Every row has a hidden score from 0 to 30. What is each row's score? 15 is about the middle. The score is a weighted sum of the row's numbers plus the product of two more (or one squared), each taken from its middle value.
-1.4;0.6;1.6;-0.8;-1.8;-0.6;1.5;-0.8;0.3;-0.2;0.3;0.5;1.2;0.0;0.6;0.4 19
-2.0;-1.3;1.2;0.0;-0.7;0.0;1.2;-1.1;0.4;-1.3;-0.4;0.8;0.5;0.3;-0.8;0.6 10
0.9;0.4;-0.6;1.3;-0.5;0.1;-1.4;0.3;-1.6;0.7;0.0;-0.3;-1.6;-0.1;-0.6;-1.1 20
1.5;-0.4;0.3;-0.5;-0.1;0.0;-0.9;-0.2;0.1;-0.4;-0.6;1.0;-0.6;-0.2;0.2;-0.8 17
0.9;-1.5;-0.3;-1.5;1.3;-0.4;-1.3;0.0;-2.4;-0.4;0.1;2.3;-1.3;0.3;-0.9;-0.1 23
0.4;-1.9;-0.7;1.8;-0.3;-0.7;-1.6;1.3;-0.4;-0.4;-0.9;0.2;-1.2;-0.8;-0.9;-0.1 14
0.0;0.9;-1.2;0.2;1.2;0.6;0.3;-1.1;1.2;0.9;-0.1;-0.3;1.5;0.0;1.1;-0.2 14
-0.4;0.5;-0.5;0.3;-0.1;0.2;1.2;-0.1;0.0;0.5;0.2;-1.3;0.2;-0.9;-0.1;0.0 13
0.7;1.5;-2.2;0.1;-1.6;0.7;-1.1;1.2;-1.0;1.2;-0.4;1.1;-0.7;0.7;-0.1;0.2 26
0.4;0.4;-0.4;-0.2;0.0;0.2;1.3;1.5;0.8;0.6;-0.5;2.1;-0.1;1.7;-0.1;0.3 19
0.5;0.7;0.2;-0.5;0.7;-0.2;0.2;0.1;-0.2;0.5;0.4;0.3;-0.5;0.2;1.3;-1.7 21
-0.4;0.3;0.8;0.9;-1.3;-0.3;-0.1;-0.4;0.5;-0.8;1.6;-1.4;-0.5;-1.2;-0.5;0.2 8
0.0;-1.2;-2.9;-0.1;0.9;1.8;1.1;1.7;0.8;-0.2;-1.7;1.5;-1.5;-0.9;-0.9;-0.2 10
-1.0;0.1;0.2;-0.1;1.7;-0.5;1.5;2.2;0.8;1.1;0.1;0.3;-1.2;-0.7;0.8;-1.1 18
-0.2;0.6;0.4;-0.3;0.4;0.3;0.3;-1.0;-0.2;0.3;0.9;-1.3;1.2;-0.3;0.4;0.4 11
0.4;-0.8;-2.3;-1.4;1.4;0.8;0.3;1.3;0.6;-0.1;-1.0;2.0;-0.6;0.3;-0.1;0.0 18
-0.2;-0.1;0.6;0.4;1.7;1.0;-0.1;0.0;2.0;0.9;-0.5;-0.4;-0.4;-0.8;1.0;-0.9 14
-0.6;0.7;1.0;0.2;0.7;0.4;1.2;0.3;-0.3;-0.1;0.2;-0.6;0.5;1.1;0.5;-1.3 16
-0.2;2.1;1.3;-0.1;-0.1;0.7;0.1;-0.5;-0.7;-0.2;1.7;-0.2;-0.5;1.0;-2.0;0.1 18
0.0;1.8;0.3;0.3;0.0;1.0;-0.5;-0.2;-0.2;-0.6;1.4;-0.5;-0.9;0.3;-1.6;0.8 9
0.5;-1.4;-2.3;0.6;0.8;1.2;0.3;1.6;-0.7;-0.9;-0.5;1.9;-1.9;0.6;-1.7;0.2 18
-0.6;0.9;0.5;0.3;-0.9;0.7;-0.3;-1.2;2.0;0.1;0.1;-1.5;0.2;-1.3;2.0;-0.1 9
0.9;0.5;-0.8;1.7;-0.8;0.1;-0.6;-0.2;-0.8;-0.5;1.8;0.3;-2.1;0.1;-1.5;-1.3 18
0.5;0.4;-1.0;-0.4;0.0;0.0;-1.1;-0.8;0.8;0.8;-1.7;-0.6;-0.1;-1.7;1.1;-0.5 17
1.7;-0.6;-1.2;0.1;-0.9;0.6;-2.2;0.9;0.5;0.1;-1.0;1.7;-0.4;0.4;-0.1;1.2 13
-0.2;-0.5;0.2;-0.6;-0.2;-1.2;-0.3;0.2;-0.2;0.3;-1.6;-0.8;2.1;-0.9;2.1;1.6 16
-1.0;0.7;1.4;-0.5;1.5;0.6;0.2;-0.1;1.4;0.7;-0.4;0.0;0.3;-0.8;2.2;-0.8 10
-1.7;-1.8;0.7;-0.5;-0.3;-0.2;0.6;0.0;0.4;-0.4;0.7;0.3;0.9;1.1;-1.0;1.5 10
-0.1;0.7;0.6;1.0;0.6;-0.2;1.0;-0.1;0.7;0.2;0.1;-0.6;-0.3;0.9;-0.1;-1.3 17
0.6;-1.2;0.1;0.9;0.0;-0.5;-1.4;0.2;0.0;-0.3;-0.8;0.6;-0.3;-1.2;1.2;0.1 11
0.5;2.4;-0.7;0.2;1.0;0.9;0.7;0.3;-0.1;-0.4;0.4;1.1;-1.3;1.9;-1.4;-0.6 19
0.4;0.2;-1.2;0.3;0.3;0.5;0.0;0.1;0.6;-0.2;0.5;0.3;-0.7;-1.3;-0.1;-1.2 12
-0.5;1.4;-0.2;-0.8;0.4;-0.4;0.3;-0.1;-1.1;1.6;-1.0;-1.9;1.4;0.0;0.4;0.8 27
1.0;0.3;-0.9;1.4;-0.5;0.1;-0.9;0.3;-0.9;0.4;-0.7;-0.5;-1.7;-0.4;-0.8;-0.9 19
0.0;-1.2;-0.4;-0.1;-0.2;-0.2;-0.2;-0.5;1.6;0.2;-2.1;-0.8;2.0;-1.7;1.3;2.5 6
-0.4;-1.5;0.8;1.3;-1.7;-0.6;-2.4;-1.1;-0.1;-1.3;1.8;0.0;-1.0;-0.3;-2.7;0.0 14
-1.2;0.0;-0.7;0.2;-0.7;-0.6;2.1;0.7;-0.5;-0.9;0.1;-0.6;0.7;-0.5;0.0;-0.4 21
-1.3;0.5;0.0;1.1;1.1;-0.2;1.6;1.2;0.9;-0.3;-0.3;-1.0;-0.2;0.0;0.3;-1.1 12
0.0;-1.0;0.2;0.7;-0.7;-0.6;-0.4;0.0;-0.2;-0.5;-1.6;-0.9;1.4;-0.7;1.0;1.8 11
0.3;0.6;0.1;0.4;0.8;0.1;0.3;0.0;-1.1;-0.3;1.0;0.3;-0.9;0.1;0.1;-2.1 19
-0.9;0.6;0.8;0.9;1.4;0.7;-0.3;0.7;1.0;1.0;-0.1;-0.1;-0.5;0.2;0.3;-1.0 22
0.1;1.4;0.4;-0.2;-0.5;0.2;-0.3;-1.4;0.6;0.3;0.5;-1.6;1.5;0.2;0.2;0.4 14
1.3;-1.7;-0.6;1.0;-0.4;-0.9;-1.3;-0.1;-0.7;-0.2;-1.6;0.3;0.2;-0.5;0.1;1.2 14
-1.1;-1.2;1.5;-1.2;-1.5;-1.7;0.2;0.2;0.9;-1.0;1.4;-0.9;0.3;-1.2;-0.2;1.1 14
-0.7;0.7;-0.9;0.0;1.4;1.7;0.4;-1.2;0.4;-0.1;-0.4;1.2;-0.5;-0.3;0.2;-0.6 18
-1.7;-0.9;0.3;-0.2;-0.4;-0.3;1.3;-0.2;1.2;-0.9;-1.0;0.5;0.8;-0.6;-0.2;0.8 10
0.6;0.9;1.1;0.1;-2.5;0.6;-2.9;0.2;-2.0;1.0;1.2;-0.9;-0.6;0.9;-0.8;1.4 27
0.8;-0.9;0.0;-0.7;0.1;-0.7;0.1;0.0;0.3;-0.3;-0.6;-0.5;0.7;-0.3;-0.1;1.5 13
0.5;-1.3;-0.7;-1.4;1.0;0.1;-0.6;0.6;-2.7;0.5;0.3;1.9;-1.3;1.1;-1.5;-0.7 23
-0.4;1.3;0.5;-1.2;0.6;-0.2;1.2;-0.8;-0.2;0.3;0.4;-0.9;1.5;0.3;0.7;-0.3 18
-0.5;1.1;0.3;-1.7;-0.4;-1.2;0.9;1.1;-0.1;1.2;-0.4;-2.0;0.6;-1.5;2.4;-0.2 25
0.2;-1.7;-0.7;0.9;0.0;-0.7;-1.1;1.6;-0.1;-0.5;-1.5;0.7;-0.7;-1.2;0.6;-0.1 12
0.3;-1.3;1.2;-0.7;0.6;-1.7;-1.8;1.3;0.8;0.5;-0.9;0.9;-0.8;-0.9;1.2;0.3 25
-0.1;-2.0;0.1;0.2;-1.1;-0.6;-1.7;-0.7;0.4;-1.8;1.5;0.6;-1.0;-0.6;-1.9;-0.2 7
0.4;0.7;0.6;0.8;0.0;0.1;-0.8;-0.4;-0.8;0.8;1.0;0.2;-1.0;0.9;-0.2;-1.7 19
1.0;0.5;-0.1;0.9;-2.5;0.7;-2.2;1.1;-1.4;0.5;0.4;-1.0;-0.6;0.3;-1.4;1.1 28
0.7;0.8;0.2;1.0;0.2;1.3;-1.6;-1.9;1.4;-1.3;-0.4;-0.1;-1.5;0.0;-0.2;-0.8 6
-0.2;2.5;0.4;-0.2;0.7;0.7;0.0;-1.0;0.4;-0.3;0.3;0.8;-0.2;1.1;-0.5;-0.4 15
-0.7;0.7;-1.0;0.1;1.9;1.7;1.0;0.4;-0.7;0.6;0.6;0.8;-0.8;1.2;-1.0;-1.0 13
-0.5;-0.8;0.8;0.1;-1.0;-0.3;-0.8;-0.6;0.6;-0.1;-1.1;-1.2;1.9;-0.7;0.9;2.0 11
0.5;0.7;-0.2;-0.9;0.6;0.0;0.3;-0.3;0.6;0.6;0.0;0.5;-0.3;-0.7;1.2;-1.7 18
-0.8;-1.9;1.0;0.1;-0.1;-0.3;-0.3;-0.1;0.4;-0.4;-1.8;0.5;1.3;-0.2;0.7;2.4 7
0.4;0.3;0.3;1.7;-0.5;0.1;-1.2;-1.4;-1.1;-0.3;1.2;-0.3;-0.9;0.4;-1.4;-1.4 13
-1.6;-0.7;1.9;-0.9;-1.3;-1.1;0.4;0.8;0.6;-1.1;1.8;-1.3;0.5;-0.3;0.2;1.0 12
-1.5;0.1;-0.6;-0.1;-0.5;-0.7;2.0;-0.2;-0.7;-0.5;0.3;-0.4;0.7;0.1;-0.7;-0.5 21
-0.3;1.1;0.1;0.5;1.4;1.1;-0.1;0.4;0.5;0.1;0.1;0.8;-1.7;0.2;-1.5;-0.1 12
0.3;0.0;0.0;-0.5;1.6;1.6;-0.6;-1.5;-0.6;-0.7;0.0;0.7;-2.2;1.2;-0.7;-0.8 17
0.0;1.2;0.8;0.3;-0.1;0.6;-0.9;-1.4;-0.6;0.9;1.5;0.1;-0.6;0.9;0.1;-1.6 17
-0.2;-0.6;-2.2;-1.7;1.8;0.7;1.4;2.6;-0.6;0.0;-1.4;1.6;-0.9;0.3;0.0;-0.8 21
-0.4;0.4;0.9;-0.3;-0.4;-0.4;0.9;0.1;0.6;0.2;1.3;-1.2;-0.1;-1.0;1.1;-0.7 14
0.2;1.3;1.0;0.7;-1.2;0.5;-0.6;-0.8;-0.7;-0.7;1.5;-0.8;-1.5;0.9;-2.6;0.9 15
1.5;0.1;-0.9;-0.4;-0.6;0.6;-1.2;1.3;0.0;0.1;-0.6;2.0;-0.2;0.9;-0.3;0.6 16
0.1;0.9;-0.2;-0.4;-0.2;-0.2;0.8;0.0;-0.3;1.0;-1.0;-1.6;1.3;-0.6;1.0;1.0 18
0.7;0.1;-0.5;-0.4;0.2;0.2;1.1;1.2;1.2;0.9;-1.0;2.0;0.4;0.6;0.2;0.5 17
1.2;-0.8;-0.4;0.4;0.1;-0.7;-1.4;0.3;-0.8;0.0;-0.1;1.4;-1.2;0.2;-0.6;-0.8 18
0.4;-0.1;-0.8;-0.2;0.1;0.4;2.1;1.8;1.0;1.0;-1.1;1.8;0.2;1.2;0.8;0.2 19
1.8;-1.0;-1.1;0.3;-0.1;-0.7;0.0;1.1;-0.3;0.4;-0.6;1.2;-1.2;-0.3;-0.6;-1.0 21
0.4;-1.2;0.7;-0.5;-0.1;-0.6;-0.2;0.3;-0.6;0.1;-1.1;-1.2;1.9;-0.8;1.3;1.6 14
-1.5;-0.3;-1.1;-0.7;2.5;1.6;0.0;1.2;0.2;1.0;-0.2;1.0;-0.7;-0.2;-1.1;-0.4 15
1.8;0.2;-0.4;-1.1;0.1;0.2;-1.4;1.2;-0.9;1.2;-0.1;1.7;0.5;1.6;0.9;0.3 22
1.8;-0.7;0.6;0.2;0.0;-0.5;-1.3;0.3;-1.3;0.6;0.1;0.8;-1.0;0.7;-0.3;-0.6 22
0.5;2.0;1.2;0.5;0.8;1.2;-0.2;-0.3;0.5;1.4;1.4;0.5;-0.3;1.2;-0.3;-1.3 22
-0.5;0.5;2.1;-0.9;-0.8;-0.5;-0.2;-1.2;1.7;0.2;0.6;-1.2;0.4;-2.3;2.1;0.5 10
0.7;-0.8;0.5;1.0;0.3;-0.7;0.0;1.6;0.2;-0.6;-0.4;-0.2;-0.3;1.1;-0.4;-0.7 22
-0.3;-0.2;0.0;-1.3;0.0;-1.1;0.6;1.3;0.1;0.8;-2.0;-1.2;2.6;-1.3;2.9;1.2 19
-0.6;-0.1;-1.4;-0.3;2.3;2.0;-0.1;-0.5;0.0;-0.6;-0.3;0.6;-2.2;0.5;-0.7;-0.6 16
-0.8;0.1;-0.1;0.2;0.2;-0.4;0.7;-2.0;1.2;-0.6;-0.6;1.0;1.6;-1.2;1.6;0.0 28
-0.3;-0.9;0.7;0.1;-1.0;-0.5;-0.8;0.1;-0.3;-0.2;-0.9;-1.2;1.4;-0.5;0.6;1.8 13
-2.6;-1.3;0.0;0.4;-0.6;-0.6;2.2;0.8;0.0;-0.6;-0.3;0.6;0.4;-0.2;-1.0;0.1 13
0.1;0.1;-0.2;1.0;-0.3;0.1;0.1;-1.1;-0.7;0.3;1.0;-0.8;0.4;0.4;-0.6;0.7 14
0.5;-1.6;-0.8;1.4;-0.9;-0.4;-0.7;-0.1;1.2;-0.7;-1.8;-0.8;0.9;-1.8;-0.1;2.4 3
0.1;-0.9;0.8;0.6;-0.4;-0.5;-0.3;0.4;-0.8;0.0;-0.4;-0.5;0.8;0.1;0.0;1.6 13
-1.4;0.3;1.1;-0.1;-0.5;-0.8;0.2;-1.5;-0.5;-0.8;1.0;-0.9;1.3;0.2;-0.4;0.1 14
-2.1;-1.1;-0.2;0.2;0.2;0.0;2.9;0.9;0.5;-0.7;-0.6;1.0;0.7;-0.4;0.2;-0.2 14
0.5;1.4;-1.1;0.6;0.8;1.0;0.6;0.1;1.0;-0.3;-0.5;0.7;-1.3;0.5;-0.6;-0.5 14
0.0;1.9;1.0;0.2;-0.6;0.4;0.0;-1.1;-0.6;-0.5;1.9;-0.6;-1.0;1.5;-2.2;0.2 16
0.6;1.5;-0.9;0.3;0.7;1.0;1.1;0.0;0.5;-1.1;-0.1;0.6;-1.3;1.2;-1.8;-0.6 14
0.7;0.4;0.7;0.9;0.5;0.3;-0.8;-0.7;-1.1;0.1;1.6;0.0;-1.1;0.7;-0.4;-1.3 14
0.5;0.2;-1.1;1.2;-0.1;-0.1;0.6;1.0;1.4;-0.4;0.1;-0.3;-1.0;-0.8;-0.1;-0.7 11
0.4;-0.6;-1.8;0.3;0.5;1.2;-0.5;-0.5;-0.9;-0.2;0.6;1.0;-2.0;-0.8;-2.3;-0.4 12
1.4;1.5;0.3;-0.1;-0.1;0.6;0.0;-1.7;0.3;1.1;1.1;0.7;0.1;0.1;0.1;-0.8 16
-0.4;-0.7;0.0;-0.4;-0.1;-0.7;-0.5;0.2;0.5;-1.0;0.6;0.0;0.0;-0.3;0.1;-0.4 12
-0.1;-1.3;0.1;-0.4;-0.1;-0.9;0.3;0.5;-0.7;-0.4;-1.6;-0.7;1.2;-0.1;1.1;1.2 17
0.1;0.8;1.5;-0.5;-0.1;-0.1;-1.5;-1.8;-1.0;0.8;1.2;0.3;0.0;0.5;0.9;-1.5 19
0.5;0.5;-0.1;1.4;-0.6;0.0;-0.8;-1.0;-0.4;0.1;0.8;0.3;-0.7;-0.4;-0.1;-1.4 15
